(in the rows, 128 means zero)
One turn moves each row of this set onto another row. After a few examples, where does it send each row asked below?
kituz: [139 129 107  86 114 108 146 124  94  99 142 170 142 114 119 127]
Zorek: [174 170 135  90 115 123 140 144  88 121 120 146 119 119 132 131]
Fuma: [169 139  96 110 143 117 117 162 142 101 118 130 111 146 146 137]
kuf: [115 133 116 110 137 165 123 126 116 116 113 188 101 128 121 147]
vapam: [101 159 133 153 152 117 115 118  93  87 124 111 115 124 146 135]
Sunep: [ 95 139 128 112 126 111 101 130  89 143 117 115 154 160 134 158]
totu: [128 125 143 165 109 153 127 100 143 115 144 151 137 129 118 157]
Velo: [151 151 129 111 125 144 118  83 153 101 111 129 122 136 100 106]
Foz: [109  97 145 126 156 136 132 145  98 144 139 100 124 127 142 166]
Reta: [111 124 116  91 131 127 119 176 114 138 115 139 158 150 141 126]
Tef: [145 131 112 160 129 141 134 138 112  96 142  94 114 150 118 178]
Visi: [ 82 141 136 137 138 139 106 132 129 118 136 128 162  90 126 137]
zop: [101 142 119  89 110 110 149 103 147 113 110 148 104 147 128 124]
giti: [ 94 140 148 142 154 130 117  95 108 140 150 111 147 144  93 132]
ruz: [122 117 102 114 145 159 151 146 129 103 153 130  89 119  84 133]
sev: [145 136 114 134 115 111  76 135 123 118 147 124 113  95 131 142]
zogo: [153 138 130 116 132 138 188 134 118 121 132 162 132  96 121 145]
Dek: [158 138 127 111 144 155 135 120 117 151 108 133  89 145  79 138]
tezab: [142 144 141 133 141 147 100 157 122 135 139  78 159 122 120 141]
reb: [139 133 114 111 150 111 164 130 132 117 134 122  83 174 122 136]
Fuvo: [127 136  93  90 101 141 138 162 137 129 100 137 122 126 101 149]
Mar: [122 169 123 142 111 114 108  94 102 120 109 106 103 133 104 156]
lefa: [ 99 134 126 116 134 139 185 132 125 117 148  93 116 110 113 121]
belu: [125 120 132 128 133  97 118 119 112 129 130  80 114  91 128 124]
Nomo: [169 120 141 121 163 156 118  90  92 144 108 123 127 137 127 128]
Ruzer: [121 126 131 151 124 141 138 120 112 107  90 102 158 146 143 166]
bek: [158 116 116 126 158 153 127 117 158  93 124 147 120 104 135 132]
mit: [167 164 108 110 135 125 157 119  96  97 129 127 142 122  83 123]
lub: [134 136 134  89  96 142 139 127 128 146  89 110 151 115 137 131]
ruman: [148 156 106 107 127 148  94 148 124 110 148 155 118 156  91 114]
kikad: [117 112 134 126 187 172 147 144  99 114 129 115 120 119 123 126]
fogu: [139 118 143 148 141  91 112 115 120 165 137 136 142 136 139 128]
mukem: [119 139 133 108 170 129 134 127  91 142 129  96 119 154  88 102]
mup: [129 167 101 121 147 106 125 151 114 110 168 117 141 155 115 104]
zes: [118 111 114 131  98  94 134 130 134 150 143 138 117 132 127 166]
Ruza: [ 74 124 133 113 144 157 149 134 119 120 108 153 153 123 126 123]
kun: [164 130 142 107 134 145 166 114  79  99 150 147 116 148 118 134]
Suvo: [122 127 145 151 106 124 134 139 145 117 157 115 168 152 131 129]
Dif: [118 128 106 129 163 134 120 129  98 106 136 175 144 138 162 136]
Dima: [141 152 135 102 142 140  95 145 120 144 117 119 157 131 104  91]

vapam goes to belu
mit goes to Zorek
Where do these go?
sev goes to zes
mukem goes to Dima
Fuma goes to zop
Visi goes to Foz
ruman goes to Fuvo
lefa goes to Nomo

One turn moves each row of this set onto another row. After a few examples, where does it send each row asked below?
doluf: [134 128 123 115 187 126 152  79 187 151 130  73 110 121 126]
genu: [127 172 139 134 131 139 116 109 182 113 113 127 143 116 104]
leto: [130 134 128 149 114 125 137 124 154  94 146 158 117 141 132]
fil: [127 156 127 105 156 153 127 140 150 150 124 122 134 113 103]
zev: [145 140 133 129 140 156  95 123 134 151 102 108  98 128 115]
Zalef: [158 152 126 129 136 122 127  95 136 100 164 119  90 151 142]
kiza: [137 144 138 113 157 157 146 104 128 104 162 139 127 143 123]
fune: [123  89 161 149 171 123 172  89 172 110 106 137 114 139 121]
nogi: [141 121 145 118 168 133 117 118 151 123 183 157 112 120 126]
laka: [133  85 156 121 174 121 171 122 173 126 131 108 121 158 139]
vakor: [151 104 137 140 163 113 180  95 151 118 110  98  93 162 135]
famam: [125 149 130 148 144 128 138  88 145  93 160 153  95 109 120]
kup: [131 181 138  95 143 132 118 104 167 123 147  92 113 113 129]
vopub: [143 100 126 105 135 100 135  76 176 162 117 116 126 138 156]
sen: [145 140 137 147 124 113 112 121 120 152 161 121 143 140 112]
tele: [131 100 112 139 130 131 140  75 171 138  79  94 110 143 145]
vas: [145 104 152 156 180  91 158  87 189 118 131 112  91 138 131]
Mez: [149  93 116 113 170 128 148 109 167 176 108 100 129 142 128]
Pag: [139  98 165 108 182 107 162  78 164 121 142 111  95 138 148]
gupo: [118 143 141 118 101 131  94 120 165 121 116 103  96 114 136]
dar: [120  95 145 124 144 107 185  87 156 113 118 123  88 126 140]
nadi: [130 112 133 131 132 129 121 145 150 114 169 133  90 132 138]
nobup: [138 100 140 127 155  80 176 106 177 130 133 139 116 145 139]
suzal: [103 136 158 140 129 144 117 114 135 120 158 112 145 114 101]
razu: [158 105 153 124 172 109 175  68 150 128 117 131 123 161 131]
kem: [165 134 133 166 159 134 107 116 147 119 149 141 102 158 121]
nes: [137 121 172 128 168 119 133  74 176 139 103 134 149  92 136]
Benos: [108 115 132  95 136 125 152  79 192 127 118  93 130 119 146]
Kufa: [122 140 151 125 110 112 111  98 119 131 169 109 121 113 125]
ladek: [128 137 132 163 111 115 118 119 123 135 149  98 103 118 113]
midap: [130 120 138 114 128 126 170  99 136 136  83 101 130 111 148]
losez: [132 127 136 160 166 158 121 116 138 105 147 132  84 124 109]
zol: [139 171 122 130 159 121 112 106 164 148 132 119  92  92 102]
sekef: [129 142 145 149 144 143 118 126 124 141 164  82 122 129 102]
Rugid: [156 136 131 128 147  73 154 116 174 157 122  92 112 116 156]
tuzov: [134  96 110 142 155 100 145  98 187 167 110 106  97 111 127]
gaded: [137 129 133 130 157 126 140  46 194 130 109 101 139 133 129]
nur: [150 119 162 141 181 123 135 124 189 145 109 104 160 122 139]
Puf: [124 140 144 165 138 109 114 126 151 143 170 123 133 106  99]
gur: [163 139 138 123 144  89 150  68 152 155 103 124 128 110 148]
mon: [116 109 123 131 166 128 163 101 203 147 116 114 144 115 114]
Vetoz: [160 163 144 122 125 129  81  99 161 134 120 128 133 145 129]
ruvi: [127 118 166 108 164 141 144  85 150 129 104  78 116  95 150]
Padiz: [131 146 147 165 115 133 112  88 120 125 136 121 138 132 103]
Dapaz: [144 137 138 116 130 110  92 125 157 166 130 150 108 102 122]
Gobo: [130 156 157 155 146 122 105  81 137 128 168 104 122 107 107]
fufir: [159 129 130 149 146 115 164 130 159 147  82  95 138 137 136]
vetip: [136 120 154 139 172 111 135 114 194 135 116  71 100  97 147]

kiza goes to Zalef
Gobo goes to Padiz
Where do these go?
nes goes to midap
zol goes to genu
vas goes to fune
Benos goes to vopub

